cols: V L W S
Zafil: [ 90 -89 101  88]
lugur: [-31 108 -74  99]
Fufur: [-108  111  -36  -11]
Gilu: [-98  74 -20 109]
Pip: [ 91 -68 -10 -53]
Reraf: [-115   67   93   88]
Lofiv: [ -14  105 -120  -44]
Binu: [-94  70 105  96]
Fuva: [104  60 -96  50]
vefib: [ 93 -20 -66  97]
q: [-115   67] : Reraf
loc: [-10] : Pip, 2
down: [101 -74] : W
loc: [67] : Reraf, 1
loc: [97] : vefib, 3
q: [ 105 -120] : Lofiv
q: [ 105 -120  -44] : Lofiv

cols: P D C K G X
Lofiv: [  7 -69 -18 -63  -2  -6]
vus: [ 45  26  19 -33 -41  18]
Pip: [ -7 -67  25 -51  19   7]
Komo: [-85 -88  45  85 -18 -31]
Fufur: [ -69 -105   23   26  -15  -33]
Zafil: [ 23 -51  41 -78  -1   7]
Reraf: [ -7 -67  25 -51  19   3]
lugur: [-26  66 -31 121  10  22]
Fuva: [ 38  -7 -64 -33  28  19]
vefib: [  5 -98  46  55  -5  23]
Binu: [ 39 -46  18  -5   1 -11]
loc: [39] : Binu, 0
down: [45 23 41] : C
q: [23 26] : Fufur
q: [-85 -88  45  85 -18 -31] : Komo
q: [ -7 -67  25 -51  19   7] : Pip

cols: H N M E
Reraf: [69 87 90 81]
Gilu: [69 80 90 81]
lugur: [93 80 93 92]
down: [69 93] : H
down: [81 81] : E

cols: Y R A F T
Gilu: [-1  0  4 60 64]
Lofiv: [ 0  2 34 84 13]
Komo: [ 0 -1  9 80 42]
vefib: [ 2 34 87 13  2]
Pip: [89 83  1  1  0]
vus: [ 0  9 42 80 -1]
q: [-1  9 80 42] : Komo
q: [ 0  9 42] : vus
loc: [87] : vefib, 2
down: [64 13 42] : T
loc: [84] : Lofiv, 3
q: [ 2 34 84 13] : Lofiv
loc: [64] : Gilu, 4

cols: sefi pib vod Guvu Nez vude Selad gek
vefib: [ -51   -6  -30 -125   26  -79  -11  -70]
Lofiv: [ -2   4  86  95 -80  59 -31 -51]
Binu: [  9 -92  86 -80  95 -24  46  93]
lugur: [-48  -6 -55 -57 -61 -48 -36 -43]
Fuva: [  24   29 -111  -10   16   16  -60   66]
Zafil: [ -7   3 -45  82  48 -32  27 -61]
Reraf: [  3   9  -8 -36 -24  60  45 -89]
Pip: [ 19  93 -69 -87  30  24  44  -1]
Komo: [-21 -17 -43  -1  20  16 -89  48]
Gilu: [ 39 -80 -12  49 -63 -84  17  20]
Fufur: [110 -74  42  63 -31  -4 -17  26]
vus: [ 26 -31 -24  31  66  -4 -17  26]
loc: [17] : Gilu, 6
q: [ 86  95 -80] : Lofiv
q: [110 -74  42  63 -31  -4 -17  26] : Fufur
down: [-125   95  -80  -57  -10] : Guvu
q: [46 93] : Binu

cols: Q Z U B
Lofiv: [-82  44  68  80]
Zafil: [-76  64  39  77]
Gilu: [-76  64  39 -90]
Fufur: [ -1  66 -59 -79]
vus: [ 73   0 -78 -68]
Binu: [ 72  -2 -40  70]
loc: [72] : Binu, 0
loc: [-2] : Binu, 1
down: [-76  -1] : Q

cols: Vuba togus fegon Bofog nedu sil Vipam
Fuva: [ 30 -13  -1 -26  -9 -16  -6]
Binu: [ -3 -18   6  -1   1  33  -8]
vus: [ 12   5  -8  11  10   1 -14]
Reraf: [ 36 -10  -8 -10  -8  -7  92]
Komo: [ 55 -11 -16  -6 -21 -11 -11]
Zafil: [ 12  -8 -32  29 -46  -6  -5]
vefib: [  6 -10 -10  -5   0   1   4]
Pip: [-11  -1 -13 -22 -11   8  53]
Gilu: [  8 -29 -24   7 -20   7 -10]
Fufur: [ 23 -42   1  -7 -14 -49   9]
loc: [9] : Fufur, 6
down: [  6  -8  -8 -16 -32 -10 -13 -24   1] : fegon
q: [-24   7 -20   7] : Gilu
q: [-11 -16  -6 -21 -11] : Komo
loc: [30] : Fuva, 0
loc: [-20] : Gilu, 4
q: [-13  -1] : Fuva

cols: Ture tinut Nas kitem rego Mape
Fuva: [-5 16 60 91  2 43]
Reraf: [ 41 -27   9 -69   9 -49]
lugur: [-11 -11 -83 -15  -6  56]
Binu: [11 40  3 58 -3 33]
vus: [ 24 -11 -83 -15  -6  56]
q: [ 24 -11 -83 -15  -6  56] : vus
loc: [40] : Binu, 1

cols: Nipoz Lese Meza matu vuru
lugur: [-40  -9  -4 -31 -89]
Fuva: [ 17 -56 -38  14 -13]
Zafil: [-22 -44 -29  -3 -48]
Gilu: [-100   56   -4   75  -89]
Lofiv: [-30 -52 -69  11 -45]
down: [14 -3] : matu
loc: [-30] : Lofiv, 0
q: [ -4  75 -89] : Gilu
loc: [-29] : Zafil, 2

cols: kob dulu lib dede Rine
Zafil: [-24  -7 -49 -17  -4]
vefib: [ 59 -72  79   7  51]
Lofiv: [ 21  -5  -5 -23   1]
vus: [-22  37 -26 -34  42]
Gilu: [ 60  33  19  -2 -15]
Fuva: [ -8 -71 -22  14  38]
Fufur: [  9  51 -96  -3 122]
down: [  1  42 -15  38 122] : Rine
loc: [-71] : Fuva, 1
down: [-15  38 122] : Rine
loc: [7] : vefib, 3
q: [ 7 51] : vefib
loc: [21] : Lofiv, 0
loc: [-3] : Fufur, 3

cols: Tur Bito Som nof Fugog
vefib: [  22  -99  -12 -100  -80]
Fufur: [ 11 -38  -5 -13 -25]
vus: [  62   92 -101  -43   93]
q: [  92 -101] : vus
loc: [93] : vus, 4
q: [ 11 -38] : Fufur

cols: Febug Fofi bek vep pime daf Nif pemes
Zafil: [-30 -45 -18 -30 -12 -28 -32 -13]
Lofiv: [ -30  -45  -18  -30  -12  -28 -112   52]
vus: [-31 -36 -11 -36 -14 -26 -35 -13]
Pip: [ -30  -45  -18  -30   90 -114  -44   75]
Komo: [  52  -31   53  -66 -110   55  -31  -99]
Fufur: [-33 -89 -85  12 -80 -87 -88 -72]
loc: [-35] : vus, 6
loc: [-85] : Fufur, 2
loc: [-87] : Fufur, 5
loc: [-89] : Fufur, 1

cols: Sur kivip mozu Das
Zafil: [ -38 -113  -53  -25]
vus: [  52 -113    0  -20]
Fufur: [ 35 -43 -23  16]
Binu: [-42  61  41 -26]
Reraf: [-13  23 -20   0]
lugur: [ 1 17 26 20]
Pip: [-13  -2 -20   0]
Fuva: [ 18 -12  10  18]
Lofiv: [ 48 -97 -89 -82]
q: [-13  23] : Reraf
q: [-13  23 -20   0] : Reraf

cols: zudos dasap fopek poriz
vefib: [-29   0  -5 -13]
Fuva: [ -3  20  -4 -54]
lugur: [-40  66  -4   2]
Fufur: [-54 113  -1 -81]
Binu: [-42  -6   1 -96]
Pip: [-34 -60   1 -96]
Komo: [-40  57  -3  -4]
Lofiv: [-40  28  -2 -93]
Zafil: [-39  54  -3  10]
Gilu: [ -27 -104    0  -97]
Reraf: [-26 -41  -3  19]
q: [-3 19] : Reraf
q: [-34 -60   1 -96] : Pip
loc: [-2] : Lofiv, 2
down: [-1  1  1 -3 -2 -3  0 -3] : fopek

cols: nutis fosiz leku gebe lerib
Reraf: [ 94 -31 -31 -31 -94]
Fuva: [ -3 -89 -89 -32 -64]
Pip: [-44 -86 -86 -19 -49]
Fufur: [-87  45  45  54  93]
q: [-87  45  45  54  93] : Fufur
q: [ -3 -89 -89 -32 -64] : Fuva
q: [-86 -19 -49] : Pip
q: [-19 -49] : Pip
loc: [94] : Reraf, 0

